(in the rows, 128 means zero)
A single turn carries every row of the set below to another of its rows. Some are shown first; where does it send the rows asked next?
fub: [116 142 127 131 132 129 123 160 152 133 161  84 143 122 136 150 117 135
 120 161 122 130 117 137 133 110 119 121 122 142 118 142 136 134 128]
let: [119 117 150 140 117 118 138 142 114 126 135 166 151 151 151 144 116 116
 135 117 132 134 133 133 142 157 122 212 121 113 133 135 119 141 140]
Riz: [105 108 109 124 117 140 125 147  96 140 141 111 152 145 120 152 108 154
 163  90 127 142 137 135 141 154 132 153 125  99 147 103 109 112 147]
dumo: [109 127 137 150 132 125 138 152 147 139 161  75 136 122 138 144 112 134
 119 157 118 133 121 144 126 103 117 127 132 144 129 137 137 138 130]
Dor: [133 117 154 128 110  98 142 146 113 131 136 159 139 142 137 144 126 126
 133 114 130 132 138 128 158 154 102 205 115 117 138 135 112 138 137]
kisuv: [ 91 125 145 140 118 121 132 146 149 123 137 170 134 132 154 156  96 139
  86 130 160 146  91 148 124  98 115 114 136 144 135 132 109 134 138]
Rozin: [104 130 153 137 116 119 148 141 146 120 144 155 141 126 157 164 111 158
  90 120 153 155  76 147 127  99 103 121 120 141 144 128 100 125 128]
rubor: [110 134 136 144 121 140 129 147 146 134 161  71 146 126 146 155 123 129
 114 154 121 139 112 127 132 110 122 123 127 145 126 128 135 130 133]
bisov: [141  88 138 125 107  99 150 131 136 132 158 131 133 134 126 136 112 104
 128 108 133 136 105 162 129 112  87 115 137  62 129 131 100 114 135]
zemad: [ 94 118 150 128 131 115 128 146 143 134 142 149 124 125 147 167 104 141
  80 114 149 143  85 151 124  96 115 123 131 143 158 124  94 124 139]
dagep: [ 99  96 107 138 104 124 137 140 101 135 135 129 142 154 118 130  88 145
 161 109 138 139 162 144 141 151 121 145 148 109 126 113 126 128 147]
Rik: [127  95 131 139 101 134 146 121 133 120 157 134 158 149 149 145 117  96
 129 108 137 148  90 149 115 121 108 122 136  57 120 123 106 109 138]
bonap: [133 106 129 121 110 126 123 150 142 130 147 152 145 133 130 143 119  95
 135 115 133 127  94 147 128 118 113 101 125  53 127 136 102 111 149]
vegef: [120 122 112 129 100 123 145 154 106 131 136 134 156 137 115 134 109 176
 177 109 135 141 142 137 152 152 110 135 115  99 130 123 121 122 138]
digi: [122 121 154 133 118 117 128 159 114 139 128 167 139 139 139 149 129 115
 138 113 126 124 132 125 153 153 123 200 111 111 150 134 113 137 152]

dumo -> fub
Rozin -> zemad
And these:
digi -> let
Riz -> dagep
Rik -> bisov

A single turn carries every row of the set below to another of its rows. Some are shown first; where does it send the rows asked next?
libuk: [122 119 123 110 102 127 140 144  93 110 124 129 155 139 147 136]
tedep: [127 113 131 130 133 126 118 130 118 131 105 143 116 115 183 131]
Tur: [148 121 128 127 123 126 130 118 126 149 123 129 105 122  78 129]
gese: [ 88 127 103 126 133 140 147 131 121 134 129 141 139 100 147 122]
Zeki: [160 125 133 114 149 120 120 145 140 150 124 123 120 130 111 158]
lako: [157 116 123 134 142 139 123 130 143 154 106 129 110 134 106 133]
Gepup: [136 134 152 127  98 103  92 122  94 129 128 147 131  98 122 128]
sala: [106 134 132 133 103 117 158 156 105 122 150 125 137 133 133 150]
kanan: [135 129 127 107 128 128 158 132 126 135  84 139 121 121 154 135]
Debi: [106 125 114 132 122 123 172 127 113 126 159 122 128 102 136 132]
bedo: [ 97 148 140 120 125 126 163 122 136 135 105 127 121 129 109 136]
lor: [142 153 133 113 121 146 167 124 146 123 130 146 141 102 127 120]
sadi: [ 88 138 147 154 124 124 133 118 129 114 131 117 104 134 125 129]
daz: [135 133 160 141 146 103 103 123 128 134 150 116 142 120 141 155]
dad: [119 130 145 157 121 119 112  94 119 118 128 112 113 113 111 113]
Firak: [140 134 144  95 132 114 168 112 122 134 129 121 148 124 134 149]
Gino: [118 120 113 130 114 154 140 135 115 129 126 150 165 129 150 119]
gono: [130 127 156 105 132 109 124 111 111 109 158 115 148 125 147 151]
tasu: [152 138 121  98 150 129 114 136 143 138 130 131 120 100 100 141]
gaf: [133 154 139 131 133 129  93 135 140 106 135 136 130  84 137 124]
pasag: [133 145 134 133 115 142 133 124 136 104 156 149 123  83 144 111]
Sise: [130 144 149 116  98 126 155 135 120 153 114 163 144 126 116 137]
doda: [127 119 118 118 143 125 112 122 128 106 171 124  89 121 131 133]
Muma: [124 106 130 112 128 120  87 129 106 129 142 144 114 155 137 145]
suti: [120 127 158 137  91 123 113 120  99 144 133 167 144 127 130 127]
bedi: [149 107 118 117 125 140  94 122 115 130 157 165 121 124 143 121]
Lurug: [155 117 141 164 128 123 108 126 124 132 113 132 118 121 159 123]
tura: [115 120 114 141 132 140 101 134 134 134 148 159  89 122 133 120]
vef: [162 129 127 100 116 130 113 132 121 136 119 145 121 108  87 130]
Mabem: [126 124 138 130 117 126 106 124 118 121 178 140 112 147 107 137]

Tur -> Zeki
Mabem -> Muma
kanan -> lor
And these:
dad -> daz
sadi -> gono
gese -> Debi

A single turn carries every row of the set below to another of its rows. Some are shown first; where does it send the rows asked next?
vemon: [104 141 119 134 111 174 164 140 138 124 140 125 141 119 128 141 140 132
  96 116 123 114 108 104 153 122 127 151 118 124 146 126 112 151 138 134
 141 100 148 132 125 150  88 140 150 135 153 137 130 103 136 118 150 128
 137 122 167]
Nid: [137 141 162 119 156 150  94 135 131 132 122 175 137 137 100 116 125 140
 125 134 120 129 111 118 106 122 145 151 132 151 142 135 118 151 142 152
 142 108 160 126 113 165 142 132 126 129  95 140 110 138 138 115 139 125
 126 169 132]
gasem: [100 135 160 133 160 117 140 146 150 145 118 143 137 139  76 136 132 132
 111 119 121 125 101 100 154 126 147 128 128 144 127 126 143 129 132 159
  94 140 115 137 100 144 134 113 159 113 136 127 121 125 129 100 154 127
 163 131 126]
Zilav: [107 151 124 139 128 168 168 142 148 130 146 125 142 135 136 126 131 116
 103 113 135 114 107 114 156 114 124 147 123 135 149 116 103 148 128 122
 142  87 154 116 127 145  89 152 145 133 148 129 127 104 135 119 140 127
 129 130 156]
Pofi: [118 157 127  69 114 101 141 123  99 111  86 146 131 118 116 116 115 130
 157 103 144  74 106 108 145  88 118 101 144 149 123 103 147 147 131 123
 134 119 111 145 144 142 124 146 111 123 127 142 120 147  91 136 127 140
 123 102 115]
favil: [112 165 122  66 113 111 147 123 103 114  81 159 135 119 116 122 119 137
 162 107 142  81 116 104 145  92 122 103 135 149 124 100 147 143 125 126
 133 125 105 139 145 137 126 144 105 116 124 153 110 138  91 137 115 132
 131 106 122]
pap: [ 99 133 162 130 159 124 133 143 143 134 120 159 134 140  79 142 137 126
 113 130 115 132 101 103 144 125 142 132 132 132 122 120 146 127 147 155
  96 131 112 150 112 144 129 108 154 114 135 127 112 137 142 109 176 135
 155 137 124]
zusel: [ 98 137 113  92 151 166 136 150 145  97 123 171 147 122 118 132 135 110
 108 110 124 139 113  89 114 143 124 124 102 131 119 105 139 175 149 125
 148 127 114 127 139 126 122 152 139 147 129  95 125 126 140 155 139 132
 129 148 142]
lov: [145 126 180 127 144 141 101 139 129 137 115 160 147 117  91 113 121 141
 111 126 125 120 122 121 108 112 149 150 115 156 152 137 115 150 129 154
 132 122 156 110 107 167 135 135 130 131  93 135 116 133 123 122 125 135
 125 164 133]
laki: [126 178 130  84 105 129 126 130 106 111  88 130 125 125 124 124 113 143
 151 113 156  88 114 126 141  90 117  94 160 141 127 110 126 123 136 116
 130  98 114 136 136 141 106 139  94 125 121 157 120 141  90 125 120 135
 128 113 122]
noros: [108 158 170  95 130 118 134 114  78 114 101 139 152 116 143 127 122 140
 157 114 142 117 115 107 148  86 122  98 142 147 130 104 125 103 163 112
 103 129 117 143 132 148 104 149 114 121 151 130 137 130  83 107 121 144
 130 111 117]
mirur: [110 162 154  83 140 110 125  99  87 119  99 141 152 110 133  94 114 136
 157 112 151 119 126 109 135 107 126 114 133 148 119 119 117 129 165 100
 114 134 127 147 140 147 113 152 100 133 134 133 129 136  85 102 112 128
 109 107 119]
Pipa: [122 180 124  82 106 124 129 129 100 113  88 123 127 128 114 127 116 137
 151 114 162  84 107 118 144  93 122 100 163 138 126 116 120 137 142 118
 126 105 112 147 129 138 116 141  99 122 117 148 132 146  86 128 119 133
 122 107 118]
Fozot: [ 99 127 170 135 154 123 142 144 149 138 105 145 145 124  71 139 127 136
 102 130 121 126 111 111 145 125 141 131 120 130 121 130 142 132 148 160
  83 148 113 137  96 144 124 116 150 115 131 136 115 129 138 111 144 129
 154 124 131]
Pago: [102 145 114 100 152 159 143 153 153 105 122 147 148 127 113 123 125 106
 106 102 134 135 115  86 121 145 132 129  93 137 121 104 146 170 131 114
 142 136 116 114 139 120 120 156 142 149 134  89 128 116 126 154 122 129
 140 147 148]
Datig: [113 144 110 107 159 160 128 157 139 102 118 149 150 128 103 131 139 111
 106 107 131 134 120  85 119 142 119 119  91 130 126 107 135 168 137 123
 140 128 123 112 143 120 116 153 144 151 135  93 126 115 129 160 122 132
 141 156 148]
Tukif: [148 142 162 124 161 141  92 134 127 133 124 161 143 131  88 121 131 141
 130 115 129 119 113 110 118 116 144 148 117 147 153 135 117 149 131 160
 139 114 170 110 121 166 144 138 139 131 109 138 108 134 134 112 126 130
 141 172 139]
Biz: [108 159 170  93 128 112 137 113  73 127 102 149 160 118 133 129 122 126
 160 120 141 115 124 101 149  93 133 106 136 148 130  96 127 106 155 110
  99 132 116 137 137 146 100 148 116 116 147 123 136 122  77 116 119 139
 127 116 115]
Leb: [ 99 133 128 134 118 164 172 144 144 127 142 128 149 117 128 129 137 125
  90 109 134 105 114 124 149 106 126 151 114 127 147 121 102 155 136 131
 136  86 140 116 125 144  85 148 139 128 144 146 121 104 139 132 142 133
 127 126 153]
togu: [148 134 159 125 138 149  93 134 124 137 122 158 137 121  93 117 113 149
 113 125 117 121 113 112 110 127 157 163 122 142 155 140 126 145 137 150
 138 112 166 117 113 165 131 121 142 133 100 143 118 121 124 114 132 132
 136 159 140]
fosu: [106 153 155  80 145 119 120 104  83 111  91 151 151 111 139  99 114 147
 156 112 147 117 125 109 128 102 123 103 130 155 120 115 115 121 157 102
 122 133 122 141 140 144 112 148  94 135 132 137 130 135  86 100 107 131
 118 119 114]
Koga: [106 144 124 139 127 173 160 141 138 124 146 141 137 133 139 135 147 121
 100 120 129 123 100 111 146 112 113 142 130 127 143 120  99 148 138 128
 140  78 143 135 126 143  87 147 139 131 141 132 125 113 145 120 160 129
 121 136 151]
kezu: [141 142 163 120 157 144  96 136 136 139 121 161 142 132  94 113 122 141
 128 116 130 123 108 112 115 123 155 148 124 157 151 141 120 154 124 155
 140 120 160 110 103 166 150 134 130 132  96 134 119 131 125 108 119 127
 138 169 134]
Bop: [107 145 116 140 133 162 160 144 144 127 147 134 144 130 123 129 141 119
 104 108 133 108 118 111 156 116 109 142 120 124 146 116  95 150 128 133
 138  91 161 119 136 144  87 145 151 132 157 132 121 113 141 113 144 123
 129 128 158]
lol: [100 133 128  99 135 162 141 160 144  95 115 142 149 120 108 128 125 122
  93 110 137 127 117  97 113 134 126 126  94 132 112 106 138 179 140 127
 136 137 110 109 135 125 116 165 139 144 121  99 132 123 133 164 122 131
 138 149 153]
Popat: [115 161 172  92 134 111 136 108  73 118  97 129 153 119 136 125 120 126
 157 126 143 116 109 106 151  93 127 103 138 150 127 106 125 114 162 108
 104 131 121 149 137 151 107 156 114 127 147 118 142 131  83 118 121 147
 120 112 119]
Lunaf: [110 161 129  70 112 115 140 134 107 104  83 153 130 119 121 121 112 136
 157 108 142  82 116 113 141  88 113  94 141 149 120  95 151 133 128 121
 129 126 107 146 148 140 122 138 105 126 132 142 114 148  89 137 125 140
 132 104 118]
ludeg: [111 131 114  97 133 162 129 150 136  99 119 147 143 113 110 128 129 126
  93 114 120 130 118  85 111 153 134 128  91 140 120 114 136 171 134 124
 155 133 118 116 140 133 115 153 146 157 125  99 134 113 128 151 135 128
 137 148 159]
vut: [ 99 127 156 128 149 129 130 146 139 132 107 146 134 131  72 138 115 142
 101 139 110 124 104  94 143 136 146 138 122 132 120 121 149 131 138 155
  96 149 122 142 112 146 129 107 168 123 132 124 123 130 134 107 155 130
 162 130 139]
Lodu: [106 165 157  86 140 121 123  97  82 123  90 150 157 114 134  98 110 143
 158 121 153 119 125 104 132 108 123 112 133 146 114 115 115 125 151 101
 114 134 128 135 138 143 100 153  95 126 126 137 126 129  92  96 101 122
 116 121 124]
Kepe: [100 137 151 133 169 118 127 151 144 135 118 142 138 144  65 138 136 136
 109 124 124 125 116  99 151 133 138 128 122 135 123 120 131 128 143 160
  92 138 118 138 117 140 135 111 160 116 139 130 114 131 131 103 157 123
 165 138 131]
pano: [126 181 132  88  96 124 134 129 100 115  92 132 125 128 117 133 120 138
 149 114 164  88 114 113 148  94 125  95 161 141 126 106 117 127 126 120
 130 103 105 131 136 138 106 147 100 113 114 152 126 142  88 120 122 127
 127 118 126]

Lunaf -> fosu
lov -> Leb
Zilav -> gasem
And these:
Pipa -> Popat
Tukif -> Bop
pap -> zusel
togu -> vemon
pano -> Biz

A single turn carries every row of the set below to another of its rows. Some are shown first; where does it send the rows asked next?
tet: [112 138 128 122 129 148 149 140 123 130 115 109 135  98 181 126 131 102
 112 131 141]
Leket: [113 139 127  98 137 129 105 118 125  85 139 118 135 113 120  96 117 127
 136 147 116]
Vig: [127 139 120 135 129 123 114 158 134  99 157 158 129 117 142 114 132 131
 157 104 112]
nido: [146 134 154 142 115 107 144 153  96 124 144 140 162 127 131 118 120 102
 121 131 118]
bim: [122 105 120 119 154 104 166 101 129 130 141 129 142 144 140 122 153 102
 125 126 113]
Duteb: [135 136  85 149 135 120 117 113 126 103 116  90 134 130 139 116 104 119
 163 144 136]
zabu: [ 89 136 131 134 113 151 108 105 119 131 118 118 133 126 150 125 147 118
 167 144 111]
felez: [126 138  98 153 128 127 143 160  90 118 112 114 140  97 166 121 145 135
 149 135 145]
kaver: [105 149 135 120 104  97 137 135 118 131 140 107 157 165 119 119 154 128
 143 140 105]
Lur: [138 138 117 132 109 107 130 175 123  99 127  98 163 129 153 106 129 115
 114 115 111]
nodev: [ 85 121  95 128 148 149 140 127 118 139 119  98 115 144 145 127 138 123
 131 145 103]
zata: [124 156 122 121 151 151 143 152  91 139 132 119 150 138 113 142 126 125
 118 122 148]
rofo: [146 133 137 148 110 120 145 127 102 154 149 142 153 143 129 112 117  99
 121 145 130]
kegaz: [138 123 108 159 125 115 140 150 106 107 129 102 134 108 151 123 167 143
 164 121 137]
muge: [121 164 109 116 159 165 134 140  98 132 127 124 147 131 117 132 123 129
 122 124 135]
suzas: [ 88 124 105 121 159 132 150 154 116 135 125 109 123 153 153 144 122 119
 128 127  98]
rol: [135 103 122 137 146  96 158 107 128 116 148 123 145 147 137 130 157 101
 130 113 117]
zom: [136 138  96 147 134 119 117 103 135 121 122  97 131 143 124 109 107 119
 157 146 145]
Kub: [108 122 142 107 122 112 115 123 143 100 150 109 129 131 110  99 125 121
 144 146 104]
mazu: [123 137 110 124 140 118 128 167 128 102 153 157 135 114 154 128 130 126
 159  99 116]

nodev -> Kub
Leket -> rofo
muge -> zom
And these:
kaver -> Lur
zata -> Duteb

